(in the rows, 128 means zero)
X: rows in a few groups, each row roughly a mix of its group's directions:
X (104 x 10):
[[143 147 104 129 175 145 101 161 104 115]
 [135 102 146 118 184 150 154 111 143 142]
 [132 112 122 163 139 115  97  96 173 110]
 [122 147 136 101 138 159 158 175 143 155]
 [133 125  98 161 106 143  97 106 168 107]
 [104 137 162  92 125 135 161 140 142  88]
 [164  94  97 139 161 113 156 124 119 151]
 [178 135 151 130 158  94 136 108 147 111]
 [171 153  99 136 161 139 142 165 142 130]
 [148 152 118 156 131 177 121  93 110 111]
 [152 125  86 141  86 104 107 125 108 104]
 [132 166 119  89 113 124 136 102 157  91]
 [165 150 130 145 154 137 116 128  75 110]
 [150 104 165 145 112  84 125 119 150 155]
 [133 136 156 115 117 109 155 111 183 155]
 [150 132 115 155 143 178 114 131  90 105]
 [190 134 117 133 136 164 114 109 112 118]
 [113 175 150  85 112 138 130 127 157 114]
 [103 119 145 138 123  80 118  90  93 135]
 [ 98 143 116 142  77 141 111 141 144 164]
 [104  91 151 158 153 158 112 105 124 105]
 [151 114 151 119  82 151 149  98 149 105]
 [170  99 123 117 166 119 151 125 125 166]
 [130 119 125 113 159 149 139 138  66 108]
 [100 123 155  95 132 162 160 112  93 134]
 [129 129 155 110 179 117 157 105 147 157]
 [160 112 140 132  95 164 139  81 134 126]
 [153 155 126 103 183 154 123 133 109 116]
 [130 120 164 106 107 116 161 145 103 170]
 [103 123 149 123 116 179 147 132 126  83]
 [162 140 146 128 128 170 149 113 102  88]
 [117 120 178 110 146 150 107  90 145 112]
 [116 141 163 121 122 157 163 115 111 174]
 [122 112 108 124 105 121 115 158 190 120]
 [116 134 148 103 114 187 116 148 142 104]
 [144 138 105 169 110 116  75 139 117 116]
 [134  88 127 151 130 165 117 168 104 145]
 [ 89 162 132 134 157 102 166 117 147 138]
 [141 156 122 118 135 192 152 141 124 113]
 [ 89 137 105 138  91 144 125 106 155  94]
 [147 162 108 104 130  82 159 121 141 148]
 [148 108 139 122 137 117 107  67 133  98]
 [107  74 148  97 126 110 158 140 123 141]
 [128 135 130 101 171 150 174 131 157 140]
 [122 122 125 133  89  97  96 156 169 114]
 [145 126  80 151 120  83 137 102 117 112]
 [103 121 113 120  94 164 125 131 176 106]
 [144 116  95 141 139 107  89 144 118  81]
 [178 124 132 123 170 126 134 159 120 158]
 [ 94  80 134 111 131 141 144 141  85 136]
 [ 92 122 103 180 121 118 124 117 113  95]
 [100 115 139 107 155 154 164  96 161 131]
 [125 116 139 168  75 101 149 125 114 114]
 [195 148 132 120 138 140 133 115 108 106]
 [111 122 105 145 102 166 115  94 161 105]
 [152 170 105  94 120 112 136 165 125 105]
 [104 128 160 130 116 116 123  87  76 128]
 [114 114 145  86 110 146 139 175 158 129]
 [101  96 113 124 153 139 151  76 126 145]
 [ 95 129  91 153 126 156  97 111 158 112]
 [152 121 103 113 138 100 113 161 103  83]
 [111 118 116 187 105 117 125 144  92 121]
 [159  91 153 133 117 126  82 122 103 145]
 [109 113 144 119 117 192 139 101 139 116]
 [ 82 128 108 145 156 141 105 169 113 125]
 [149 173 112 151 146 139 111 102 161 105]
 [133 104 128 127 167 151 147  85 105 155]
 [133 172 109  92  94 125 133 125 149  96]
 [ 91  85 133 128 107 120 112  84 144 135]
 [130 144 128 155 127 160 120  75  94 115]
 [148 125 105 126 124 133 149 183 115 168]
 [154 150 127 158 133 112 107  99 179 118]
 [124 137 107 134 115 193 133 112 151 106]
 [105 131 103 154  92 145  91 150  99 140]
 [112 143 105 117 185 122 103 147 119 156]
 [107  92 165 134 133 134 150  95 146 162]
 [140 131 134 112 135  80 131 185 137 140]
 [131  73 132 165 140 151 105 127 104 124]
 [ 75 108 135 111 127 150 131 107 158 157]
 [127 142 133 158 129  75 147 120  90 149]
 [141 142 118 146 138  65 126 133 106 157]
 [175  88 100 123 116 157 113 134 115 111]
 [164 128 150 118 103  75 130 155 127 142]
 [127 135 100 124 129 190 146 127 159 112]
 [ 92 110 131 157 105 169 130 144 117  94]
 [162 111 139 161 114  89  93 140 106 130]
 [138 128 117 139 109  59 121 148 136 143]
 [183 124 111 162 101 104 115 119 112 133]
 [ 93 104 141 160  76 128 147 121 129 119]
 [140 157 142 172 124 140 110  91 156 149]
 [159 150 140  74 162 140 136 119 142 119]
 [103 118 144  98 147 160 166 107  98 141]
 [101 183 142 106 100 121 131 155 141 137]
 [137 140 120 113 113 173 133 170 166 111]
 [117 115 147 104 159  93 155 131  94 157]
 [126 168 131 100 142  99 165 132 149 159]
 [104 123  86  93 140 139 132 152 124  86]
 [156 147 128  91 152  83 128 122 146 155]
 [127  98 124 156 127 137 103  66 128 137]
 [145 146 140  91 166 131 171 115 145 109]
 [121 116 120 138 137 180 135  73 121 127]
 [178 128 114 150 111  86 118 113 119 154]
 [153 140 122 145 138 161 122 153  95  81]
 [ 98 170 124 134  93  98 114 112 133  98]]

the four rows of each list that fit no group, in list order (the others fit one group, some only roughly):
  * z_938: [141 152 134  79 119 168 141 153 153 123]
  * z_262: [ 88 113  90 147 126 165 101 130 119 108]
  * z_15: [177  99 131  94 159 146 140 125 139 147]
  * z_169: [130  82 152 115 124  81 144 126 158 135]
  * z_437: [128 143 152 122 164 149 161  87 158 129]
  * z_771: [ 81 113 109  96 119 119 107 121 169 122]
  * z_597: [147 125 112 136  97 152  98 147 179 116]
  * z_19: [160 151 110 148 150  97 114 160  94 114]
  * z_487: [134 139 117 181 139 147  87  99 126 117]
  * z_718: [163 140  95 106 105 153 137 148  94 104]
  * z_422: [137 153 142  94 151 105 103 146 162 161]
  * z_32: [116  90 132 150 177 162 152 132 130 137]
  * z_527: [172 133 109 162 106 160 128  99 139 112]
  * z_833: [171 178 150 118 139 117 150 115 149 130]
  * z_247: [148 123 132  93 108  83 144 167 110 127]

z_771; z_718; z_422; z_527
  * z_108: [162 149 135 147 131  79 104 163 119 127]
  * z_863: [ 69 134 149 159 137 152 130 154 125 125]
  * z_57: [154 147 172 117 144 123 167 103 143 151]
  * z_551: [144 141 104 128  93  95 126 171 127  94]
  * z_423: [149 111 100 113 141 175 157 164 134 129]
  * z_269: [119 155 127 151 121 168  85 117 140  94]
  * z_814: [170 126 127  93 144 117 150 140 135 174]
  * z_888: [123 142 112  92 134 148 167 173 148 121]
  * z_616: [142 156 127  78  98 147 122 133 157 105]
  * z_417: [154  92 122 151 153 101 100 122 107  95]
  * z_596: [114  91 138 121 107  74 114  98 121 124]
  * z_312: [139 165 142 111 117 175 142 163 117 108]
  * z_242: [101 125 126  87 136 112 168 170 141 134]
  * z_90: [191 132 126 112 151 151 156 119 132 133]

z_551; z_269; z_596; z_90
  * z_434: [127 168 118 127 131  82 142 172 119 114]
  * z_809: [137  95 114 136 158 112 163 125  88 156]
  * z_733: [ 81 125 129 162 125 159 134 136  89 112]
  * z_908: [147 117 162 151 164 120 126  81 152 128]
  * z_365: [132 149  94 164 138 147  85 115 132  99]
  * z_475: [ 90 117 159 119  90  90 141 135 134 150]
  * z_349: [136 132 132 137  84 111 111 165  91 156]
  * z_921: [162 113 180 112 143 122 133  94 151 129]
  * z_922: [ 86 170 135 129 143 133 112 170 112 141]
  * z_366: [125 101 150 127 144  82 115 106  97 160]
  * z_249: [ 84  96 147  97  97 112 126 137 153 130]

z_809; z_475; z_921; z_922
  * z_728: [108 163 121  98 123 163 137 131 175 116]
  * z_529: [131 110 136 127  88  81 109 147 127  93]
  * z_211: [105 102 148 142  82 158 145  95 136 133]
  * z_164: [ 69 129 101 127 109 127 149 108 147 108]
  * z_836: [139  89 145 128 162 147 120  81 134 107]
  * z_499: [134 156 128 111 161 132 174 149  90 126]
  * z_854: [ 79 120 143 173 116 132 106 125 113 104]
  * z_695: [125 116 150 172 103  92  91 132 115 139]
  * z_636: [144 179 106 158 141 118 133 118  94 107]
  * z_558: [123 109 166 132 164 115 132 133 119 181]
  * z_832: [168 131 123 125 164  79 154 123 127 142]
  * z_124: [138 116 110 149 159  89 142  79 138 119]
  * z_267: [137 133  80 159 139 106 118 125 173 114]
  * z_315: [175 154 149 132 125 101 154 101 104 116]

z_728; z_529; z_695; z_832
  * z_624: [116 117 127  94  86 103 140 171 138 146]
  * z_400: [152 163 122 125 157  99 150 163  97 133]
  * z_936: [131 144  92 115 126 132 149  97 151  77]
  * z_204: [112 117 104 141 176 169 144 108 150 128]
  * z_228: [118  85 100 155 163 124 126 143 110 159]
  * z_453: [158 176 133 161 105 121  96 132 114 136]
  * z_746: [164 152 138 153  95 101 109 149 103 148]
  * z_213: [158 120 124 146  81 111 107  90 107 137]
  * z_170: [135 163 130  97 126 108 169 156 131  94]
  * z_190: [103 120 136 166 101 154 105 122 102 165]
  * z_307: [140 129 107 179 131 136 113 148  82 112]
  * z_995: [ 94 146 117 136 128 142 145  77  94 110]
  * z_954: [126  86 156 124 139 126 118  84 104 159]
  * z_282: [138 117 107 116 157 164 170 164 137 144]

z_204; z_228; z_213; z_170
  * z_401: [123 143 116 165 153  96 127 137  78 144]
  * z_392: [151 107 106 138  92 132  91 114 111  89]
  * z_798: [125 109 123 156 101 133 102 133 184 107]
  * z_872: [119 159 115 134 132 181 155 106 110 102]
  * z_871: [173 122 133 164 126 152 115 144  89 110]
  * z_563: [ 97 112 186 125 139 157 105 128 125 142]
  * z_27: [134  94 151  99 114 179 140 128 155 125]
  * z_745: [133 137 104 141 160 143 118  93 168  92]
  * z_106: [ 76 126 160 106 125 123 149 163 137 143]
  * z_34: [102  72 140 130 160 138 135  97 138 130]
  * z_535: [176 136 106 135 162 166 136 147 143 138]
  * z_376: [178 129 101 106  83 131 110 134 125 117]

z_798; z_871; z_27; z_106
  * z_526: [171 140  94 117 146 165 135 128 158 110]
  * z_473: [113 106 115 125 150  63 136 128 133 150]
  * z_378: [ 77 142 100 100 134 151 156 134 116 110]
  * z_790: [ 95  94 138 120 139  85 136  96 112 152]
  * z_953: [166 135 111 147  95 136 106 153  88 113]
  * z_626: [ 79 141 107 119 121  85 154 134 144 112]
  * z_744: [139 131 130  92 147 105 165 122 174 109]
  * z_940: [136 151 110  85 110 101 144 162 157 116]
  * z_412: [129 146 136 111 145 123 149  98 191 123]
  * z_457: [142 142 136 159 175  99 132 109 164 135]
  * z_687: [123  74 126 160 133 117  96 131  99 110]
  * z_533: [167 124 125 113 118 175 113 137 143  87]
  * z_470: [129 170 115 145 131 170 112 127  84 135]

z_526; z_378; z_953; z_457
  * z_911: [121 137 170 102 121  94 135 165  96 138]
  * z_739: [144  79 143 141 140 120  98  96 142 157]
  * z_927: [107  69 139 154 124 102 106 115 141 135]
  * z_897: [ 96 113 113 165 121 105 119 114 118 177]
  * z_823: [126 124 175  99 141 146 143 126  82 147]
  * z_317: [143 136 128 133 170 146 113  80  92 123]
  * z_759: [ 83 130 129 112 161 125 132 107 131 176]
  * z_779: [ 80 103 147 102 123 106 151  99 109 135]
  * z_31: [170 127 123  76 137 139 133 106 154 108]
  * z_900: [164 147 154 125 149  82 133 124 102 153]
  * z_121: [118 102 140  80 138 121 133 128 163 169]
  * z_754: [ 87 150 150  99 134 131 141 151  84 133]
  * z_281: [ 84 116 110  91 134 167 156 133 124 119]

z_317; z_900; z_121; z_754
  * z_902: [102 146 139  96 172  93 144 135 124 152]
  * z_158: [ 91 130 121 152 108 153 114 103 172 151]
  * z_961: [ 89 168 149 153 121 121 125  95 113 104]
  * z_906: [152 136 114 138 143 118 108 115 188 156]
  * z_640: [132  95 126 138  84 173 115 121 152 109]
  * z_221: [151 134 124 114 138 185 117 144 125  86]
  * z_372: [154 164 124 166 115 154  99 111 114 103]
  * z_154: [139 153  98 116 123 141 144 153 186 124]
  * z_735: [187 129 128 115 112 151 124 131 133  86]
  * z_245: [126  96 113  97 104  87 128 168 136 118]
  * z_56: [166 146  82  97 110 128 153 141 140 115]
  * z_567: [ 89 124 157 138 148  79 137 141 128 155]
  * z_983: [101 153 123 146  79 125 104 164 112 122]
  * z_42: [ 97 110 109 131 106  78 113 126 164 122]

z_961; z_906; z_154; z_567
